In the rows, zero is written as 128.
A single turn carries every row of the set below to another of its rows. Some are shown first; where does it send the rows asked next?
q816: [156 138  97 166 157 143 129 137 145  84 130 128 131 171 106 120 144 141
 146 119 128 132 107 145 139 140 148 134]
q925: [130 113 113 161 142 137 105 143 162 130 149 120 157 108 145 150 148 108
 123 181 105 142 112 111 172 120 119 118]
q155: [129 140 136 143 152 122 117 136 110 133 159  85 124 149 123 150 137 141
 115 112 108 140 106 155 139 110 134 122]
q579: [133 113 103 167 140 143 110 141 164 118 146 135 149 105 144 144 148 104
 128 182 111 135 111 107 165 125 119 121]
q51: [140 109 104 185 165 152 131 150 179  85 150 134 141 125 130 116 141 113
 152 145  93 135 126 117 170 130 149 143]
q351: [126 129 140 153 153 134 111 145 112 149 165  91 117 141 155 145 130 135
  98 142  99 140 130 133 141 119 125 126]
q188: [159 138 102 182 155 145 128 149 164  80 130 139 122 153 130 116 146 128
 144 131  94 119 119 146 142 149 148 145]
q62: [145 142  98 169 149 136 134 134 136  80 139 134 108 148 113 126 143 130
 145 113 122 121  99 150 125 129 142 136]
q257: [139 116 103 170 142 140 109 145 176 109 138 134 159 110 137 142 154 106
 137 176 103 135 109 114 171 130 125 124]
q191: [134 128 103 174 148 151 128 136 123 109 155 141  89 134 152 125 128 124
 116 149 126 119 128 121 121 134 125 137]
q223: [151 140 138 160 161 126 111 154 153 120 139  89 151 158 133 136 148 140
 125 125  69 141 122 159 163 135 147 134]
q17: [137 130  98 160 149 148 129 128 113 108 152 131 102 157 125 128 129 137
 124 133 153 131 114 124 120 128 128 126]
q911: [121  99 106 178 158 156 131 141 147 108 171 135 116 109 147 123 126 109
 131 159 117 134 130  98 153 116 131 137]
q398: [115 102 135 162 165 142 118 145 140 138 177  96 139 116 149 137 131 119
 117 153  95 150 134 110 171 106 131 128]
q586: [131 131 125 141 153 134 116 134 105 140 159  91 127 161 125 143 130 146
 110 127 132 146 117 134 137 117 129 118]
q214: [136 112 132 167 169 139 119 155 171 114 157  96 162 130 131 131 145 122
 138 140  70 150 128 128 186 118 149 135]
q334: [138 116 114 163 145 134 105 147 172 122 142 119 167 113 138 147 153 109
 130 175  95 141 109 117 177 126 124 120]
q700: [147 146 124 158 155 122 123 141 142 100 138  99 140 159 107 139 150 140
 142 103  94 135  98 167 149 124 151 130]
q370: [126 133 111 157 143 135 130 128 104 115 161 121  93 138 129 140 131 130
 121 123 135 126 105 137 117 113 127 127]
q924: [152 141 126 147 161 128 115 142 136 116 138  88 153 176 109 137 147 150
 131 113 107 147 109 154 154 129 146 123]

q223 moves to q188
q62 moves to q370
q51 moves to q911
And these:
q579 moves to q925
q586 moves to q924

